In the rows, zero is written as 128.
Rows swapped in pairs by one turn or mirror: which row each one swaps with
Q667: [152 139 117 100 125 142 115 132 111 171 102 161 133 126 136 106 141 135
 154 128 137 101 155]
Q741: [133 121 112 128 148 120 115  78 122 159 141 161 112 131 163 120 157 144
 165 117 137  92 117]
Q261: [145 142 137 135 130 128 132 102 126 136 126 114 122 165 146 106 174 170
 174 127 122 150 149]
Q692: [142 147 138 142 131 139 138 115 144 131 133 114 128 162 150 103 167 156
 170 106 132 144 156]
Q283: [146 146 153 128 140 138 126 109 142 126 136 143 138 138 160  90 118 128
 159 109 132 137 146]
Q168: [112 149 106 135 145 154  79 135 129 153 128 122 124 137 149 105 134 157
 158 106 157 103 143]
Q689: [146 150 141 142 143 136 128 114 149 131 130 124 123 159 146 101 164 157
 174 114 136 156 146]
Q840: [115 155 108 123 138 150  98 129 122 169 126 141 136 138 151 109 135 151
 155 101 165  99 160]
Q405: [165 134 104 123 123 120 111  92 131 138 114 136 122 130 164 134 162 164
 147 104 112 141 100]
Q855: [167 135 102 125 129 120 122  94 119 133 117 144 118 133 148 122 160 170
 139 109 111 134  96]
Q542: [116 124 141 116 131 116 108 137 153 139 115 163 101 138 157 126 137 167
 159  97 153 120 111]
Q651: [138 145 111 115 145 119 122  95  97 141 122 118 112 139 158 123 164 164
 173 152 127 138 134]
Q995: [148 133  98 119 130 119  95 122 131 153 121 138 105 126 173 137 154 156
 156  96 118 150 101]
Q834: [143 173 145 141 134 142 101 128 117 145 143 147 131 151 159 117 132 174
 167 126 141 145 116]
Q941: [114 137 142  97 131 124 107 125 131 180 115 124  88 149 178 108 146 134
 155 125 119 123 137]
Q84: [158 136 127  92 153 133 127 104 157 138 137 164 122 127 158 120 175 167
 164 138 111 120 124]
Q208: [138 144 152 140 135 148 129 118 153 133 134 128 137 153 150  94 140 146
 161 106 134 150 147]
Q184: [126 153 141 104 145 153 146 107 129 142 105 137 133 176 152 138 149 164
 130 102 110 106 132]
Q315: [144 143 150 137 133 141 132 115 147 127 136 136 139 155 147  96 143 150
 166 105 132 154 145]
Q602: [134 168 141 108 153 150 122 118 118 141 108 152 138 166 153 159 146 167
 143 105 110 115 130]
Q790: [129 150 116 114 135 135  92 140 129 140 140 137 144 128 166 112 126 189
 148 150 109 118 126]
Q167: [123 148 145 102 142 145 141 108 128 145 112 146 129 176 155 137 146 164
 128  93 109 106 136]
Q693: [145 152 147 144 132 143 129 113 143 136 135 123 130 166 151 101 162 151
 167 103 138 150 148]
Q577: [167 119 110 120 122 127 125  91 126 135 114 149 128 133 141 102 146 157
 141 126 111 126  94]
Q123: [146 154 100 100 142 139  85 131 135 127 114 134 139 140 172 102 129 187
 152 135 116 114 137]
Q623: [112 118 121 131 143 114 108  83 124 153 127 153 112 130 151 117 141 139
 157 114 147  94 112]
Q483: [127 130 133 143 121 136 105 120 143 192 141 149 125 128 149 142 151 157
 142 102 122 112 121]
Q359: [149 158  93  99 148 142 136 122 116 170 137 126 118 116 140 116 155 143
 127 115 127 100 141]
Q926: [110 137 127 110 128 123 135 142 126 158 130 137 111 106 137 139 135 151
 156 110 150 119 120]
Q924: [163 135 129  92 153 129 123 111 156 139 132 160 116 120 160 110 173 170
 159 143 107 117 125]
Q30: [149 155 141  87 132 144 117  98 112 158 118 167 119 154 167 110 131 130
 120 113 127 108 132]
Q35: [116 129 137 103 140 123 100 121 129 179 114 125  86 136 183 116 142 139
 157 122 120 120 146]
Q53: [136 150 108 112 137 144 106 132 112 171 114 149 141 123 144 105 140 140
 159 118 155 100 168]
Q630: [167 156  92  95 150 142  97 113 135 128 118 140 133 149 173  92 142 185
 144 122 121 115 137]
Q462: [115 147 141 103 141 139 140 103 131 139 112 128 116 182 159 122 146 155
 122  93 111 105 130]
Q452: [103 131 145 101 133 125 130 110 131 163 109 121 102 167 159 113 145 147
 128 102 110 111 145]
Q807: [169 129 122 106 123 137 122 112 119 154 103 156 139 126 127  95 146 135
 152 141 120 116 136]
Q383: [170 143 105 123 133 117  98 113 137 156 119 138 115 126 177 140 167 168
 152 104 111 147 117]
Q972: [117 122 129 143 143 120 107  89 142 177 132 155 115 132 155 121 149 141
 156 100 137 101 117]
Q102: [112 143 139  96 143 137 142 102 131 145 111 128 110 167 161 132 148 152
 120  98 119 101 136]
Q550: [112 153 106 121 136 149  92 130 122 164 126 140 130 139 143 114 129 152
 153  99 170 103 154]
Q930: [137 133 124 118 144 157  83 141 148 133 134 125 101 133 143 103 149 167
 168 136 124 106 114]
Q118: [131 152 106 111 136 142 105 129 117 169 115 148 142 130 145 111 134 145
 155 119 157  97 170]
Q59: [104 142 136 102 143 135 136 109 138 138 104 125 115 177 156 120 151 150
 128  97 109 108 139]
Q209: [158 157  92  97 145 145  94 120 133 120 111 136 137 151 172  91 143 182
 146 121 120 116 132]
Q448: [140 152 105  99 141 140  85 133 127 126 118 135 139 135 172 105 131 189
 149 137 112 111 130]
Q225: [121 119 138 144 129 128  97 104 145 179 141 154 111 128 153 123 153 144
 144  95 134 106 123]
Q691: [139 154 119 115 135 122 133  99  99 146 127 116 113 151 158 118 166 165
 173 154 127 136 130]
Q51: [156 149 111 104 141 107 142  95 135 144 141 167 134 130 162 126 171 168
 138 115 138 130 137]
Q604: [140 163  84 101 137 158 135 115 120 167 136 124 117 126 138 117 157 147
 137 110 133  98 133]
Q803: [137 145 110 118 141 164  89 135 159 142 136 127 102 137 147  88 148 165
 168 125 122 110 113]
Q394: [119 145 135 127 124 138  99 140 132 168 139 130 139 127 157 134 128 184
 139 133 104 108 123]
Q426: [168 153  84  99 152 150 102 108 124 138 111 128 127 141 165  98 157 164
 134 114 122 104 147]
Q477: [112 136 129 110 130 124 139 143 132 155 130 140 111 109 144 138 129 148
 159 102 145 121 115]

Q283 swaps with Q602
Q691 swaps with Q941
Q623 swaps with Q383
Q972 swaps with Q405
Q84 swaps with Q477
Q790 swaps with Q667
Q102 swaps with Q689

